In the rows, 100 means zero.
Named turns come first, each shown by rows before and after it. Which turns, in which order, take the first row of each pair that follows to the second? Write the first one first, as in the answered first pair.
W:
94; 85; 112; 70; 86; 76; 101; 119; 96; 142; 117; 153; 121; 85 |-> 86; 80; 115; 87; 98; 84; 102; 121; 76; 132; 114; 152; 146; 95
98; 55; 106; 146; 111; 117; 111; 93; 86; 89; 109; 124; 147; 101 |-> 114; 39; 68; 111; 119; 125; 92; 108; 108; 71; 111; 121; 111; 92
102; 103; 83; 78; 85; 96; 92; 103; 131; 121; 112; 116; 69; 91 |-> 91; 118; 115; 102; 75; 86; 109; 89; 114; 141; 113; 122; 101; 99
K:
89; 113; 110; 131; 109; 101; 101; 59; 78; 96; 101; 81; 103; 98 |-> 91; 107; 106; 136; 99; 101; 101; 53; 83; 101; 112; 93; 104; 98
92; 80; 95; 103; 114; 108; 82; 95; 89; 74; 107; 112; 104; 100 |-> 91; 73; 90; 104; 110; 107; 81; 93; 97; 80; 113; 116; 99; 98
111; 50; 45; 118; 91; 125; 76; 105; 103; 73; 129; 134; 95; 95 |-> 118; 61; 40; 94; 97; 119; 73; 109; 113; 67; 122; 111; 66; 84
A:
108; 88; 93; 95; 77; 86; 105; 75; 112; 109; 106; 95; 67; 93 |-> 104; 71; 88; 115; 77; 100; 107; 79; 105; 106; 117; 124; 100; 104
124; 92; 93; 86; 97; 86; 123; 71; 127; 116; 112; 126; 120; 128 |-> 124; 107; 101; 78; 99; 77; 126; 72; 131; 126; 105; 112; 103; 118
93; 97; 96; 101; 103; 108; 102; 93; 102; 92; 97; 95; 99; 111 |-> 91; 102; 107; 102; 102; 108; 108; 93; 99; 100; 94; 100; 109; 112
101; 76; 85; 110; 91; 99; 94; 78; 104; 93; 113; 99; 87; 104 |-> 91; 96; 110; 117; 86; 96; 106; 82; 97; 115; 110; 116; 114; 106
Y:
85; 126; 110; 111; 119; 84; 130; 86; 87; 100; 90; 67; 93; 99 |-> 91; 114; 104; 113; 100; 77; 129; 70; 101; 112; 107; 79; 76; 99
75; 121; 130; 118; 116; 112; 104; 112; 72; 97; 89; 105; 138; 107 |-> 89; 108; 100; 89; 121; 100; 88; 96; 93; 72; 90; 57; 59; 93
110; 129; 97; 60; 94; 102; 84; 156; 116; 120; 61; 138; 112; 79 |-> 118; 118; 87; 47; 93; 95; 79; 141; 128; 113; 66; 118; 75; 72
C:
97; 82; 85; 108; 117; 118; 93; 116; 90; 87; 106; 112; 129; 104 |-> 93; 79; 105; 129; 100; 94; 108; 71; 89; 99; 115; 96; 114; 102
74; 127; 122; 123; 150; 106; 116; 112; 44; 63; 68; 30; 139; 104 |-> 94; 116; 125; 112; 39; 55; 127; 53; 129; 165; 132; 113; 72; 88
98; 97; 104; 87; 109; 92; 104; 88; 108; 87; 92; 71; 60; 88 |-> 105; 97; 89; 73; 101; 99; 97; 102; 121; 97; 98; 94; 56; 85
107; 80; 98; 97; 91; 91; 115; 86; 95; 81; 99; 111; 78; 106 |-> 109; 78; 89; 85; 96; 101; 109; 103; 95; 77; 97; 116; 88; 105
Now pairs of rows:
(two turns a pair)
90; 92; 90; 110; 133; 114; 98; 106; 85; 61; 80; 68; 107; 102 |-> 85; 84; 101; 137; 104; 114; 109; 94; 86; 93; 97; 118; 142; 113	A, K
99; 128; 122; 96; 130; 107; 109; 110; 78; 92; 81; 95; 129; 102 |-> 104; 111; 124; 107; 99; 76; 116; 60; 97; 110; 105; 83; 79; 98	W, C
120; 91; 91; 118; 69; 94; 81; 127; 114; 116; 103; 149; 137; 95 |-> 129; 84; 74; 106; 68; 94; 75; 130; 129; 114; 106; 144; 107; 89	W, K
86; 109; 108; 92; 119; 103; 87; 135; 81; 92; 84; 101; 112; 89 |-> 92; 105; 101; 83; 119; 93; 87; 116; 92; 82; 87; 80; 76; 81	Y, K
125; 18; 83; 126; 111; 115; 88; 77; 82; 56; 120; 111; 102; 104 |-> 133; 32; 75; 95; 117; 104; 83; 87; 96; 49; 110; 80; 61; 90	K, K
114; 89; 82; 90; 106; 106; 88; 116; 92; 92; 90; 87; 79; 96 |-> 103; 78; 95; 128; 94; 105; 100; 95; 81; 99; 101; 104; 111; 111	C, A
105; 73; 84; 113; 103; 105; 91; 88; 101; 80; 107; 89; 90; 105 |-> 111; 80; 77; 88; 106; 108; 86; 110; 110; 82; 101; 96; 89; 100	W, C
103; 88; 74; 82; 68; 85; 100; 106; 121; 117; 102; 139; 84; 92 |-> 104; 107; 71; 64; 112; 96; 94; 134; 103; 83; 69; 94; 83; 91	Y, Y
107; 146; 119; 121; 115; 79; 100; 101; 91; 80; 68; 29; 91; 93 |-> 119; 162; 116; 87; 81; 71; 98; 117; 125; 121; 75; 67; 73; 79	C, K
107; 132; 114; 80; 78; 88; 99; 110; 105; 122; 91; 114; 102; 94 |-> 113; 111; 86; 70; 106; 98; 87; 112; 100; 79; 85; 81; 79; 95	A, K
91; 110; 75; 133; 127; 108; 86; 125; 70; 84; 88; 140; 140; 75 |-> 91; 153; 102; 106; 132; 85; 94; 126; 71; 96; 66; 99; 107; 60	A, W
100; 139; 111; 80; 128; 112; 104; 121; 79; 79; 66; 59; 107; 94 |-> 107; 138; 117; 82; 84; 80; 113; 74; 108; 117; 93; 64; 60; 83	W, C
85; 99; 113; 121; 111; 100; 114; 74; 73; 95; 95; 84; 115; 104 |-> 105; 94; 84; 80; 82; 99; 100; 88; 117; 118; 116; 122; 79; 94	Y, C
89; 78; 85; 130; 124; 120; 111; 79; 57; 88; 106; 63; 95; 79 |-> 108; 94; 76; 83; 93; 101; 105; 90; 101; 124; 117; 84; 42; 60	C, K
78; 75; 123; 164; 96; 96; 109; 62; 66; 99; 124; 94; 115; 128 |-> 97; 136; 126; 83; 63; 79; 102; 110; 118; 157; 115; 129; 76; 97	C, A
90; 118; 117; 120; 75; 101; 127; 124; 109; 152; 126; 136; 103; 117 |-> 88; 145; 120; 99; 110; 110; 124; 156; 89; 130; 99; 108; 108; 109	K, Y
86; 82; 101; 137; 99; 100; 101; 94; 97; 90; 120; 110; 108; 116 |-> 86; 96; 104; 130; 105; 105; 101; 113; 89; 88; 111; 112; 124; 114	K, Y
105; 79; 60; 118; 88; 128; 88; 85; 103; 71; 111; 77; 81; 113 |-> 98; 91; 86; 133; 60; 125; 100; 85; 106; 111; 122; 128; 120; 119	W, A
80; 115; 150; 132; 130; 78; 107; 68; 57; 100; 97; 85; 107; 96 |-> 90; 139; 128; 75; 135; 101; 89; 143; 80; 114; 86; 127; 123; 87	C, Y
104; 122; 89; 100; 123; 103; 83; 118; 84; 78; 86; 69; 100; 96 |-> 110; 112; 83; 97; 99; 88; 83; 94; 104; 92; 98; 66; 63; 89	Y, K
76; 88; 79; 86; 127; 105; 104; 122; 96; 71; 79; 135; 90; 125 |-> 77; 114; 96; 71; 125; 89; 107; 120; 105; 81; 71; 113; 65; 114	A, A
91; 109; 86; 82; 107; 95; 85; 128; 94; 120; 98; 134; 108; 100 |-> 98; 99; 75; 77; 98; 88; 83; 115; 110; 118; 106; 126; 80; 92	Y, Y
116; 100; 87; 78; 81; 106; 96; 134; 129; 119; 104; 144; 92; 86 |-> 93; 84; 108; 138; 118; 119; 107; 108; 73; 80; 93; 103; 143; 108	C, K
104; 127; 128; 80; 106; 85; 113; 130; 92; 108; 83; 61; 80; 85 |-> 110; 72; 82; 100; 123; 111; 96; 117; 88; 64; 97; 58; 73; 95	W, A
115; 90; 80; 68; 113; 73; 107; 101; 106; 122; 94; 129; 93; 99 |-> 112; 83; 70; 73; 125; 86; 101; 108; 99; 106; 91; 128; 105; 105	K, A
118; 112; 101; 81; 80; 103; 97; 127; 105; 83; 90; 91; 103; 99 |-> 115; 102; 117; 104; 63; 87; 108; 88; 104; 95; 103; 85; 94; 102	C, Y
137; 125; 92; 85; 135; 109; 89; 145; 86; 105; 60; 123; 107; 80 |-> 138; 108; 82; 92; 135; 118; 85; 144; 84; 96; 70; 128; 111; 85	A, A
104; 85; 89; 103; 126; 115; 92; 128; 79; 72; 93; 108; 134; 112 |-> 119; 90; 89; 77; 86; 80; 94; 90; 124; 105; 113; 102; 53; 91	Y, W
117; 82; 66; 87; 121; 125; 78; 107; 110; 77; 90; 102; 91; 89 |-> 125; 82; 67; 82; 102; 116; 80; 100; 123; 94; 100; 112; 77; 83	Y, K
119; 119; 80; 64; 114; 129; 71; 135; 119; 81; 90; 116; 125; 112 |-> 105; 137; 122; 96; 128; 104; 93; 89; 90; 74; 77; 50; 112; 115	W, C
77; 117; 118; 126; 120; 121; 114; 101; 97; 76; 80; 95; 130; 107 |-> 86; 97; 90; 117; 124; 133; 103; 110; 105; 60; 87; 106; 118; 110	W, K
113; 117; 107; 72; 97; 95; 90; 89; 124; 108; 101; 97; 64; 90 |-> 93; 117; 131; 121; 110; 102; 104; 81; 87; 101; 96; 101; 128; 105	W, W
117; 64; 97; 79; 113; 123; 104; 142; 97; 93; 107; 126; 80; 113 |-> 100; 75; 143; 126; 120; 105; 125; 103; 67; 96; 101; 93; 100; 121	C, A
84; 90; 78; 94; 129; 134; 101; 111; 90; 49; 101; 86; 118; 100 |-> 85; 93; 82; 94; 101; 139; 107; 121; 107; 81; 117; 141; 142; 101	W, A
98; 77; 92; 117; 89; 101; 106; 75; 104; 99; 115; 107; 94; 108 |-> 104; 94; 94; 91; 105; 94; 101; 86; 106; 91; 99; 76; 69; 98	K, K
112; 106; 95; 71; 109; 119; 79; 133; 96; 82; 91; 117; 103; 88 |-> 119; 98; 89; 66; 95; 108; 79; 118; 108; 92; 100; 112; 72; 84	A, Y
105; 44; 63; 131; 70; 104; 91; 51; 124; 109; 145; 123; 66; 100 |-> 89; 99; 124; 138; 54; 79; 112; 46; 116; 156; 133; 130; 91; 98	W, A
101; 122; 145; 62; 82; 81; 116; 127; 94; 135; 111; 98; 112; 102 |-> 112; 74; 93; 60; 109; 93; 97; 113; 92; 76; 111; 54; 67; 103	A, C
96; 86; 114; 122; 45; 90; 113; 87; 113; 157; 128; 178; 136; 104 |-> 95; 175; 139; 56; 120; 86; 106; 145; 86; 114; 51; 70; 101; 81	C, A
99; 106; 99; 95; 139; 135; 97; 121; 91; 55; 84; 84; 118; 113 |-> 110; 136; 115; 63; 95; 100; 102; 108; 134; 109; 96; 93; 59; 91	W, W
120; 58; 73; 80; 36; 87; 78; 82; 172; 143; 152; 174; 28; 93 |-> 78; 146; 132; 91; 159; 139; 88; 191; 58; 81; 54; 119; 183; 110	C, A
105; 73; 99; 125; 88; 81; 102; 50; 109; 93; 119; 82; 71; 111 |-> 94; 83; 119; 144; 85; 82; 112; 50; 96; 106; 120; 98; 106; 118	W, A
